[[ 16   1  14 -13  -2  -1]
 [-47  13  47  15 -74 -14]
 [ -7 -56 -30  33  10 -39]
 [ 25  18  -1  -4  -1  -2]
 [ 21  10   6  -7  10   1]
 [ 20  14 -10   6  18  13]]
->
[[ 20  14 -10   6  18  13]
 [ 16   1  14 -13  -2  -1]
 [-47  13  47  15 -74 -14]
 [ -7 -56 -30  33  10 -39]
 [ 25  18  -1  -4  -1  -2]
 [ 21  10   6  -7  10   1]]

[[ -5  12  75 -43  56 -73  51  73]
 [-13 -34  45  26  16  39 -40  60]
 [ 38  -3  46 -72   8 -60  26  26]]
->
[[ 38  -3  46 -72   8 -60  26  26]
 [ -5  12  75 -43  56 -73  51  73]
 [-13 -34  45  26  16  39 -40  60]]

[[ -3 -15 -29  16 -28 -38  57   3   2]
 [ 11  38   5 -39  -6 -21  56  20 -24]
 [ -1 -15 -37  17 -18 -68  -8  -3 -37]
 [ -7  11  29 -60  -3  14 -10 -43 -31]
 [ 17  27 -25 -37  13  17  11   8  32]
 [-22  34 -28  31  48   0   8  14  39]
 [-33  23  58 -19  38  20  31  25 -41]]
->
[[-33  23  58 -19  38  20  31  25 -41]
 [ -3 -15 -29  16 -28 -38  57   3   2]
 [ 11  38   5 -39  -6 -21  56  20 -24]
 [ -1 -15 -37  17 -18 -68  -8  -3 -37]
 [ -7  11  29 -60  -3  14 -10 -43 -31]
 [ 17  27 -25 -37  13  17  11   8  32]
 [-22  34 -28  31  48   0   8  14  39]]

[[ 30  23 -28 -42 -13  46 -12  41  -5 -23   5 -23]
 [ 90 -41 -35  17 -15   2 -20  27 -34   2  11 -18]
 [ 35  -3 -10 -30 -32  45  31  24 -17 -53  -4   6]
 [ 46   2 -28  -6  16   6 -42  59 -22  24   7 -29]
 [ 61 -37   6  31 -50   8 -10   8 -16  -9 -23  14]
 [ 12 -27  46  18 -25   3  40  13 -16 -28 -35  61]
 [ 28 -28  23   9   4  -3  12  42 -20   4 -19  42]
 [ 41  -6 -17 -26 -64  56  22   1 -11 -44  11  -8]]
->
[[ 41  -6 -17 -26 -64  56  22   1 -11 -44  11  -8]
 [ 30  23 -28 -42 -13  46 -12  41  -5 -23   5 -23]
 [ 90 -41 -35  17 -15   2 -20  27 -34   2  11 -18]
 [ 35  -3 -10 -30 -32  45  31  24 -17 -53  -4   6]
 [ 46   2 -28  -6  16   6 -42  59 -22  24   7 -29]
 [ 61 -37   6  31 -50   8 -10   8 -16  -9 -23  14]
 [ 12 -27  46  18 -25   3  40  13 -16 -28 -35  61]
 [ 28 -28  23   9   4  -3  12  42 -20   4 -19  42]]

[[ 13  -6  -6   2 -30   5  -6  13   0  11   6 -19 -30]
 [  6   0  14  -4 -11 -62  68   1   3  11  21 -15 -13]
 [  5  -2  13   4  10 -15  -5  -9  12  10  16   5  12]
 [ -5  -3   1   9  -2  17 -32   7  10 -31 -13   1  -1]]
->
[[ -5  -3   1   9  -2  17 -32   7  10 -31 -13   1  -1]
 [ 13  -6  -6   2 -30   5  -6  13   0  11   6 -19 -30]
 [  6   0  14  -4 -11 -62  68   1   3  11  21 -15 -13]
 [  5  -2  13   4  10 -15  -5  -9  12  10  16   5  12]]

[[-35  24  46  23 -16 -32 -51  -2   0  25  15 -54  15  10 -33   9]
 [-11 -16  82  87 -21 -15 -41  23 -21 -18 -11 -61  -4 -11 -25  60]
 [ 33 -44  20  -3  11  31  49  26 -11 -35 -30  48 -39 -38  33 -21]
 [-34  36 -83 -76  10 -12  13 -45  19  43  27  33  25  29   3 -48]
 [-18  38 -20 -14   2 -15 -10 -19  28  42  34  -7  18  20  -4  -7]]
->
[[-18  38 -20 -14   2 -15 -10 -19  28  42  34  -7  18  20  -4  -7]
 [-35  24  46  23 -16 -32 -51  -2   0  25  15 -54  15  10 -33   9]
 [-11 -16  82  87 -21 -15 -41  23 -21 -18 -11 -61  -4 -11 -25  60]
 [ 33 -44  20  -3  11  31  49  26 -11 -35 -30  48 -39 -38  33 -21]
 [-34  36 -83 -76  10 -12  13 -45  19  43  27  33  25  29   3 -48]]

[[ -9 -11  16 -22 -33  12   0   2   4   0 -37   2]
 [ 15 -11   3  -3 -20  -8  -4 -32 -14  -2  85   1]
 [  6  10  21 -13 -22   7  -6  11 -13 -10   5 -57]
 [  5  12  31  27  -3 -13 -14   6 -18 -13  46  24]
 [  8  -4  -1   7 -17 -27  23   8 -41 -10  12   0]
 [-16  -4  19 -22 -15  31  63  18  -7 -35 -86  60]]
->
[[-16  -4  19 -22 -15  31  63  18  -7 -35 -86  60]
 [ -9 -11  16 -22 -33  12   0   2   4   0 -37   2]
 [ 15 -11   3  -3 -20  -8  -4 -32 -14  -2  85   1]
 [  6  10  21 -13 -22   7  -6  11 -13 -10   5 -57]
 [  5  12  31  27  -3 -13 -14   6 -18 -13  46  24]
 [  8  -4  -1   7 -17 -27  23   8 -41 -10  12   0]]
---
[[-68  46  -1  46]
 [ 11 -67  49  34]
 [ 15  65  66  16]
 [ 69 -29 -48  33]
 [ 29  -4 -60  71]]
->
[-68 -67  66  33]

[[  7 -48 -23]
 [-55  58  79]
 [ 57 -36 -19]
 [ -6 -55 -67]
 [ 31  35  38]]
->
[  7  58 -19]

[[ 16  21]
 [-51 -13]
 [ 82  11]]
->
[ 16 -13]

[[ 40   2 -19 -21   6]
 [ 77   3 -36 -39   8]
 [ 24   4  -6  -9  14]
 [ 21  -1 -11 -12  -2]]
->
[ 40   3  -6 -12]

[[  1 -59  38  50  36]
 [-11 -79  72  82  15]]
->
[  1 -79]

[[ 42  46 -73   7  38]
 [ 42  51 -74   8  37]
 [-35 -33 -24 -28 -33]]
->
[ 42  51 -24]
---
[[-50  -3  39 -54  -8  45  12  22  34  29   1 -19  31  17 -54  71]
 [ 54  -3  27  40  52 -50  -9 -47  -9 -12 -20  44  21 -24  75 -71]
 [ -1  39 -67  20   4  50 -44  -2 -42 -42 -29  13   7 -34 -30  16]
 [-35  40  45   6  44  16 -25 -40  -5 -18 -35  35  66 -31 -19  31]]
->
[[-50  -3  39 -54  -8  45  12  22  34  29   1 -19  31  17 -54  71]
 [-35  40  45   6  44  16 -25 -40  -5 -18 -35  35  66 -31 -19  31]
 [ -1  39 -67  20   4  50 -44  -2 -42 -42 -29  13   7 -34 -30  16]
 [ 54  -3  27  40  52 -50  -9 -47  -9 -12 -20  44  21 -24  75 -71]]

[[-47  36  58  24  48]
 [-24 -41  60 -12  17]
 [-57  78  60 -28  63]
 [ 21  -5  12  -8 -29]
 [-48 -59  33  15  78]
 [ 32   6  16 -73  -9]
 [  2  20  33   6  79]
 [ 53  46   5 -69   7]
 [-66  -3  15 -34  17]
 [-44  -6  61 -30  15]]
->
[[-66  -3  15 -34  17]
 [-57  78  60 -28  63]
 [-48 -59  33  15  78]
 [-47  36  58  24  48]
 [-44  -6  61 -30  15]
 [-24 -41  60 -12  17]
 [  2  20  33   6  79]
 [ 21  -5  12  -8 -29]
 [ 32   6  16 -73  -9]
 [ 53  46   5 -69   7]]

[[ 56 -33 -34  10  11 -73  39  49]
 [ 43 -44 -32   7  17 -78  22  54]
 [ 52  28 -41  77 -28  22  20 -61]
 [-66  24  46 -35  -8  71 -52 -22]
 [-55 -24  21 -25  13   3 -63  16]
 [-56  -3  15   6  -5  43 -79 -27]
 [-23 -43   3 -28  37 -63   2  42]]
->
[[-66  24  46 -35  -8  71 -52 -22]
 [-56  -3  15   6  -5  43 -79 -27]
 [-55 -24  21 -25  13   3 -63  16]
 [-23 -43   3 -28  37 -63   2  42]
 [ 43 -44 -32   7  17 -78  22  54]
 [ 52  28 -41  77 -28  22  20 -61]
 [ 56 -33 -34  10  11 -73  39  49]]

[[-46 -10 -86 -11  -5  20]
 [-43 -10 -59 -10  -5  15]
 [-51 -10 -87 -10  -5  18]]
->
[[-51 -10 -87 -10  -5  18]
 [-46 -10 -86 -11  -5  20]
 [-43 -10 -59 -10  -5  15]]

[[  3  41  29 -14  42  67 -68 -70 -31  29  28 -61]
 [-70  62 -28  42  65  11  -1  52 -67 -33 -38  40]
 [ 28  48  62 -16 -24 -35 -15  69  28   7 -21 -51]
 [  1 -32 -45 -20 -58 -13 -52   5 -45  69  22   3]
 [-21  54 -51 -58  67  -5  13  29 -12  37  45  57]]
->
[[-70  62 -28  42  65  11  -1  52 -67 -33 -38  40]
 [-21  54 -51 -58  67  -5  13  29 -12  37  45  57]
 [  1 -32 -45 -20 -58 -13 -52   5 -45  69  22   3]
 [  3  41  29 -14  42  67 -68 -70 -31  29  28 -61]
 [ 28  48  62 -16 -24 -35 -15  69  28   7 -21 -51]]

[[ 13  80 -34]
 [ 26  79 -31]
 [  2  78 -40]
 [  5  77 -38]
 [ -5  77 -42]]
->
[[ -5  77 -42]
 [  2  78 -40]
 [  5  77 -38]
 [ 13  80 -34]
 [ 26  79 -31]]
